In the data rows, 500 means zero.
Here is a table of points, one per row:
{475, 513, 441, 457, 517, 562, 576, 470, 401, 531, 559, 306, 391, 736, 484, 495, 449, 481, 435, 562, 493, 654, 557, 431, 455, 575, 424, 424, 333, 479, 542, 530, 365, 398, 475, 688, 593, 522, 391, 650, 411, 534}
{504, 426, 625, 421, 495, 474, 397, 498, 395, 594, 365, 570, 459, 427, 712, 471, 558, 470, 658, 465, 487, 617, 455, 488, 414, 543, 554, 557, 593, 772, 535, 471, 528, 545, 570, 636, 642, 392, 485, 504, 342, 476}
{420, 377, 499, 557, 459, 421, 449, 591, 412, 479, 476, 399, 554, 370, 495, 747, 445, 577, 473, 457, 528, 504, 533, 407, 367, 389, 405, 473, 578, 453, 641, 349, 601, 415, 603, 450, 446, 650, 424, 599, 443, 599}
{516, 427, 479, 329, 518, 593, 566, 537, 547, 463, 637, 731, 683, 471, 572, 449, 455, 582, 656, 547, 344, 581, 380, 425, 594, 613, 482, 509, 565, 379, 577, 349, 352, 523, 552, 600, 354, 488, 352, 407, 473, 598}
{640, 476, 333, 505, 536, 478, 220, 486, 565, 513, 495, 443, 348, 563, 529, 570, 595, 519, 442, 529, 411, 616, 530, 498, 557, 702, 403, 520, 535, 508, 667, 550, 541, 556, 522, 441, 376, 500, 615, 430, 578, 537}
{615, 560, 507, 481, 509, 338, 475, 645, 552, 639, 443, 627, 650, 487, 372, 419, 342, 562, 345, 599, 583, 470, 532, 532, 437, 578, 535, 425, 526, 609, 477, 375, 328, 436, 377, 548, 472, 557, 420, 572, 595, 631}
{572, 423, 588, 423, 403, 507, 608, 623, 412, 536, 537, 427, 385, 403, 528, 410, 562, 674, 583, 448, 573, 636, 658, 517, 539, 387, 542, 498, 525, 402, 400, 654, 534, 527, 420, 513, 351, 402, 455, 502, 652, 645}
{318, 454, 469, 655, 437, 476, 505, 443, 540, 383, 404, 653, 362, 491, 439, 514, 406, 580, 485, 380, 545, 511, 424, 457, 633, 620, 502, 501, 598, 548, 371, 651, 464, 474, 589, 589, 600, 686, 390, 462, 503, 510}
{611, 549, 564, 430, 564, 488, 557, 546, 590, 401, 494, 428, 495, 551, 480, 477, 255, 468, 484, 452, 584, 690, 476, 353, 593, 491, 597, 558, 575, 404, 555, 471, 580, 409, 573, 378, 612, 477, 618, 558, 449, 453}
{492, 413, 479, 387, 457, 445, 418, 369, 575, 471, 590, 604, 651, 542, 631, 569, 415, 620, 300, 408, 409, 516, 505, 579, 457, 460, 505, 638, 458, 504, 459, 706, 535, 700, 477, 416, 500, 414, 407, 645, 493, 519}
{569, 501, 476, 501, 449, 448, 459, 305, 448, 617, 425, 318, 711, 356, 461, 570, 495, 451, 488, 563, 602, 584, 374, 338, 557, 460, 461, 394, 420, 428, 419, 590, 439, 525, 535, 504, 579, 509, 443, 340, 552, 400}
{407, 562, 342, 428, 482, 474, 574, 385, 424, 690, 381, 615, 486, 581, 537, 455, 467, 663, 456, 381, 473, 580, 602, 570, 525, 457, 540, 422, 478, 500, 497, 389, 632, 402, 407, 414, 495, 501, 587, 326, 423, 517}
{445, 486, 500, 377, 581, 461, 471, 420, 479, 538, 528, 499, 512, 656, 543, 551, 562, 341, 639, 423, 580, 479, 423, 411, 550, 484, 415, 479, 600, 556, 329, 541, 536, 396, 428, 536, 327, 588, 643, 682, 486, 503}
{433, 643, 622, 587, 477, 544, 599, 453, 450, 476, 526, 532, 536, 537, 323, 529, 582, 570, 445, 568, 320, 590, 416, 448, 319, 588, 584, 450, 683, 590, 447, 536, 539, 485, 445, 376, 420, 379, 483, 541, 563, 454}
{609, 497, 568, 456, 457, 574, 542, 583, 341, 497, 559, 591, 423, 442, 465, 432, 438, 303, 424, 529, 466, 432, 356, 672, 506, 438, 373, 419, 590, 522, 678, 684, 529, 423, 421, 454, 510, 566, 467, 480, 440, 482}
{520, 383, 632, 444, 372, 483, 453, 623, 588, 564, 375, 499, 518, 623, 411, 540, 643, 527, 548, 454, 425, 516, 346, 553, 400, 499, 484, 617, 392, 267, 420, 413, 504, 402, 402, 536, 658, 578, 533, 481, 503, 423}
{410, 490, 613, 404, 539, 634, 542, 467, 616, 520, 510, 354, 420, 386, 517, 469, 417, 674, 561, 472, 536, 314, 521, 489, 557, 611, 384, 405, 610, 505, 548, 428, 370, 625, 292, 447, 597, 525, 589, 505, 452, 440}
{580, 566, 669, 527, 434, 590, 344, 472, 498, 559, 550, 490, 404, 523, 416, 446, 470, 405, 464, 244, 354, 472, 626, 432, 485, 400, 483, 398, 504, 545, 499, 396, 358, 535, 655, 455, 495, 508, 491, 409, 556, 505}
{417, 580, 436, 508, 682, 487, 434, 455, 504, 442, 562, 373, 420, 478, 522, 443, 532, 460, 408, 416, 583, 492, 412, 674, 506, 435, 545, 440, 685, 303, 425, 346, 581, 506, 436, 621, 552, 317, 374, 529, 465, 442}
{500, 509, 451, 508, 603, 554, 597, 443, 601, 386, 495, 492, 539, 385, 545, 385, 657, 439, 362, 399, 548, 538, 512, 519, 325, 387, 440, 583, 500, 460, 412, 563, 403, 411, 547, 546, 461, 611, 668, 415, 385, 576}
{532, 388, 538, 613, 556, 630, 579, 425, 523, 555, 376, 671, 343, 417, 553, 563, 441, 450, 402, 649, 520, 538, 540, 588, 436, 489, 538, 368, 436, 391, 446, 467, 559, 619, 652, 625, 431, 465, 632, 574, 626, 462}
{312, 425, 500, 598, 460, 484, 479, 569, 613, 641, 615, 427, 614, 406, 506, 446, 597, 361, 433, 485, 533, 617, 596, 643, 586, 602, 501, 565, 447, 529, 504, 503, 493, 378, 655, 363, 489, 415, 539, 542, 540, 507}
{434, 644, 603, 396, 569, 464, 424, 474, 513, 420, 356, 482, 541, 451, 321, 411, 573, 615, 468, 591, 326, 417, 639, 506, 702, 393, 425, 525, 456, 483, 569, 575, 648, 458, 559, 584, 495, 572, 491, 564, 456, 446}
{479, 401, 649, 480, 582, 487, 511, 485, 582, 404, 661, 532, 536, 530, 536, 658, 511, 401, 476, 703, 490, 518, 626, 507, 560, 472, 528, 488, 481, 620, 459, 421, 620, 498, 352, 564, 593, 605, 520, 277, 550, 527}
{516, 668, 368, 495, 535, 514, 532, 607, 593, 755, 559, 527, 467, 531, 521, 637, 555, 414, 601, 581, 488, 406, 633, 442, 486, 454, 673, 534, 639, 366, 529, 685, 480, 591, 574, 453, 553, 563, 457, 440, 359, 470}
{605, 361, 441, 565, 503, 386, 715, 376, 623, 482, 486, 627, 519, 498, 277, 480, 698, 421, 617, 426, 568, 445, 585, 444, 525, 484, 504, 420, 473, 539, 756, 449, 499, 571, 408, 472, 549, 391, 439, 582, 482, 519}
{609, 545, 385, 713, 352, 551, 458, 504, 439, 439, 590, 432, 587, 576, 526, 367, 449, 542, 613, 565, 467, 410, 464, 473, 489, 463, 329, 447, 548, 477, 353, 521, 657, 524, 570, 577, 602, 427, 617, 481, 509, 663}
{423, 514, 342, 567, 385, 489, 551, 438, 605, 535, 607, 493, 364, 399, 407, 295, 403, 471, 599, 655, 428, 578, 363, 490, 495, 353, 513, 586, 418, 554, 513, 376, 543, 598, 422, 472, 440, 638, 438, 552, 453, 463}
{601, 498, 444, 480, 496, 247, 538, 450, 315, 336, 557, 509, 510, 485, 525, 593, 554, 555, 592, 541, 450, 463, 590, 719, 550, 584, 559, 501, 538, 449, 405, 452, 328, 547, 628, 420, 521, 513, 601, 575, 497, 454}
{530, 639, 495, 717, 462, 473, 649, 487, 457, 521, 446, 479, 585, 490, 755, 589, 452, 392, 502, 387, 389, 455, 594, 475, 501, 549, 452, 672, 438, 527, 605, 484, 505, 473, 352, 575, 422, 537, 482, 542, 683, 295}
{589, 314, 337, 435, 631, 611, 390, 517, 464, 467, 453, 497, 494, 432, 487, 381, 419, 464, 561, 517, 415, 365, 656, 503, 370, 661, 612, 601, 467, 567, 394, 560, 573, 394, 497, 433, 570, 463, 349, 544, 569, 444}
{585, 605, 446, 383, 418, 645, 392, 396, 556, 421, 545, 612, 408, 505, 581, 603, 593, 600, 548, 607, 725, 450, 515, 509, 473, 428, 406, 612, 516, 602, 490, 432, 399, 341, 535, 433, 511, 425, 379, 540, 640, 442}
{547, 561, 610, 592, 547, 659, 475, 538, 432, 483, 483, 475, 691, 594, 430, 441, 536, 496, 560, 455, 707, 542, 496, 667, 453, 635, 503, 483, 351, 510, 540, 463, 604, 655, 511, 408, 425, 651, 440, 515, 373, 439}
{562, 456, 585, 649, 631, 504, 610, 545, 596, 525, 442, 420, 449, 587, 448, 667, 364, 545, 572, 467, 439, 425, 391, 617, 572, 388, 536, 590, 376, 615, 453, 551, 453, 435, 527, 433, 357, 326, 466, 382, 361, 562}
{335, 472, 492, 444, 559, 481, 524, 512, 419, 467, 374, 424, 529, 664, 500, 442, 481, 450, 520, 518, 506, 405, 411, 488, 444, 400, 464, 601, 550, 487, 624, 484, 416, 657, 615, 442, 587, 499, 556, 420, 698, 629}
{491, 542, 491, 606, 722, 505, 497, 626, 307, 563, 671, 602, 427, 431, 544, 470, 600, 608, 379, 521, 542, 457, 395, 294, 590, 486, 549, 555, 332, 531, 468, 483, 470, 573, 470, 457, 550, 515, 623, 568, 505, 525}
{537, 435, 467, 445, 330, 494, 563, 631, 548, 456, 503, 306, 506, 566, 605, 475, 628, 563, 387, 497, 537, 346, 394, 457, 566, 461, 711, 373, 542, 636, 508, 508, 552, 461, 616, 625, 421, 551, 537, 496, 504, 379}
{358, 524, 531, 550, 321, 499, 286, 455, 426, 354, 489, 528, 541, 466, 437, 517, 414, 420, 542, 538, 559, 442, 500, 454, 457, 469, 691, 495, 405, 389, 599, 592, 378, 481, 337, 563, 470, 406, 668, 465, 432, 509}
{405, 672, 485, 387, 469, 346, 542, 649, 551, 376, 375, 507, 440, 463, 558, 523, 483, 365, 471, 502, 565, 428, 473, 431, 470, 610, 347, 374, 340, 496, 388, 499, 602, 557, 495, 454, 472, 366, 431, 405, 501, 522}
Along one direction, these points spread out more than along any other. Take the direction at right angles to it along which they spread out most. Then take the direction at right angles to both along which they spread out most. Go by this last direction. Where along it does each point below lie, from 0 to 99? 50 is the average, and the first point above lies past it. One standard deviation of the points above along it is 16.
{405, 672, 485, 387, 469, 346, 542, 649, 551, 376, 375, 507, 440, 463, 558, 523, 483, 365, 471, 502, 565, 428, 473, 431, 470, 610, 347, 374, 340, 496, 388, 499, 602, 557, 495, 454, 472, 366, 431, 405, 501, 522} 54
{407, 562, 342, 428, 482, 474, 574, 385, 424, 690, 381, 615, 486, 581, 537, 455, 467, 663, 456, 381, 473, 580, 602, 570, 525, 457, 540, 422, 478, 500, 497, 389, 632, 402, 407, 414, 495, 501, 587, 326, 423, 517} 45
{572, 423, 588, 423, 403, 507, 608, 623, 412, 536, 537, 427, 385, 403, 528, 410, 562, 674, 583, 448, 573, 636, 658, 517, 539, 387, 542, 498, 525, 402, 400, 654, 534, 527, 420, 513, 351, 402, 455, 502, 652, 645} 61
{605, 361, 441, 565, 503, 386, 715, 376, 623, 482, 486, 627, 519, 498, 277, 480, 698, 421, 617, 426, 568, 445, 585, 444, 525, 484, 504, 420, 473, 539, 756, 449, 499, 571, 408, 472, 549, 391, 439, 582, 482, 519} 15
{580, 566, 669, 527, 434, 590, 344, 472, 498, 559, 550, 490, 404, 523, 416, 446, 470, 405, 464, 244, 354, 472, 626, 432, 485, 400, 483, 398, 504, 545, 499, 396, 358, 535, 655, 455, 495, 508, 491, 409, 556, 505} 47
{423, 514, 342, 567, 385, 489, 551, 438, 605, 535, 607, 493, 364, 399, 407, 295, 403, 471, 599, 655, 428, 578, 363, 490, 495, 353, 513, 586, 418, 554, 513, 376, 543, 598, 422, 472, 440, 638, 438, 552, 453, 463} 46
{640, 476, 333, 505, 536, 478, 220, 486, 565, 513, 495, 443, 348, 563, 529, 570, 595, 519, 442, 529, 411, 616, 530, 498, 557, 702, 403, 520, 535, 508, 667, 550, 541, 556, 522, 441, 376, 500, 615, 430, 578, 537} 51
{504, 426, 625, 421, 495, 474, 397, 498, 395, 594, 365, 570, 459, 427, 712, 471, 558, 470, 658, 465, 487, 617, 455, 488, 414, 543, 554, 557, 593, 772, 535, 471, 528, 545, 570, 636, 642, 392, 485, 504, 342, 476} 71
{479, 401, 649, 480, 582, 487, 511, 485, 582, 404, 661, 532, 536, 530, 536, 658, 511, 401, 476, 703, 490, 518, 626, 507, 560, 472, 528, 488, 481, 620, 459, 421, 620, 498, 352, 564, 593, 605, 520, 277, 550, 527} 43
{609, 545, 385, 713, 352, 551, 458, 504, 439, 439, 590, 432, 587, 576, 526, 367, 449, 542, 613, 565, 467, 410, 464, 473, 489, 463, 329, 447, 548, 477, 353, 521, 657, 524, 570, 577, 602, 427, 617, 481, 509, 663} 66
{312, 425, 500, 598, 460, 484, 479, 569, 613, 641, 615, 427, 614, 406, 506, 446, 597, 361, 433, 485, 533, 617, 596, 643, 586, 602, 501, 565, 447, 529, 504, 503, 493, 378, 655, 363, 489, 415, 539, 542, 540, 507} 23
{589, 314, 337, 435, 631, 611, 390, 517, 464, 467, 453, 497, 494, 432, 487, 381, 419, 464, 561, 517, 415, 365, 656, 503, 370, 661, 612, 601, 467, 567, 394, 560, 573, 394, 497, 433, 570, 463, 349, 544, 569, 444} 59
{585, 605, 446, 383, 418, 645, 392, 396, 556, 421, 545, 612, 408, 505, 581, 603, 593, 600, 548, 607, 725, 450, 515, 509, 473, 428, 406, 612, 516, 602, 490, 432, 399, 341, 535, 433, 511, 425, 379, 540, 640, 442} 78
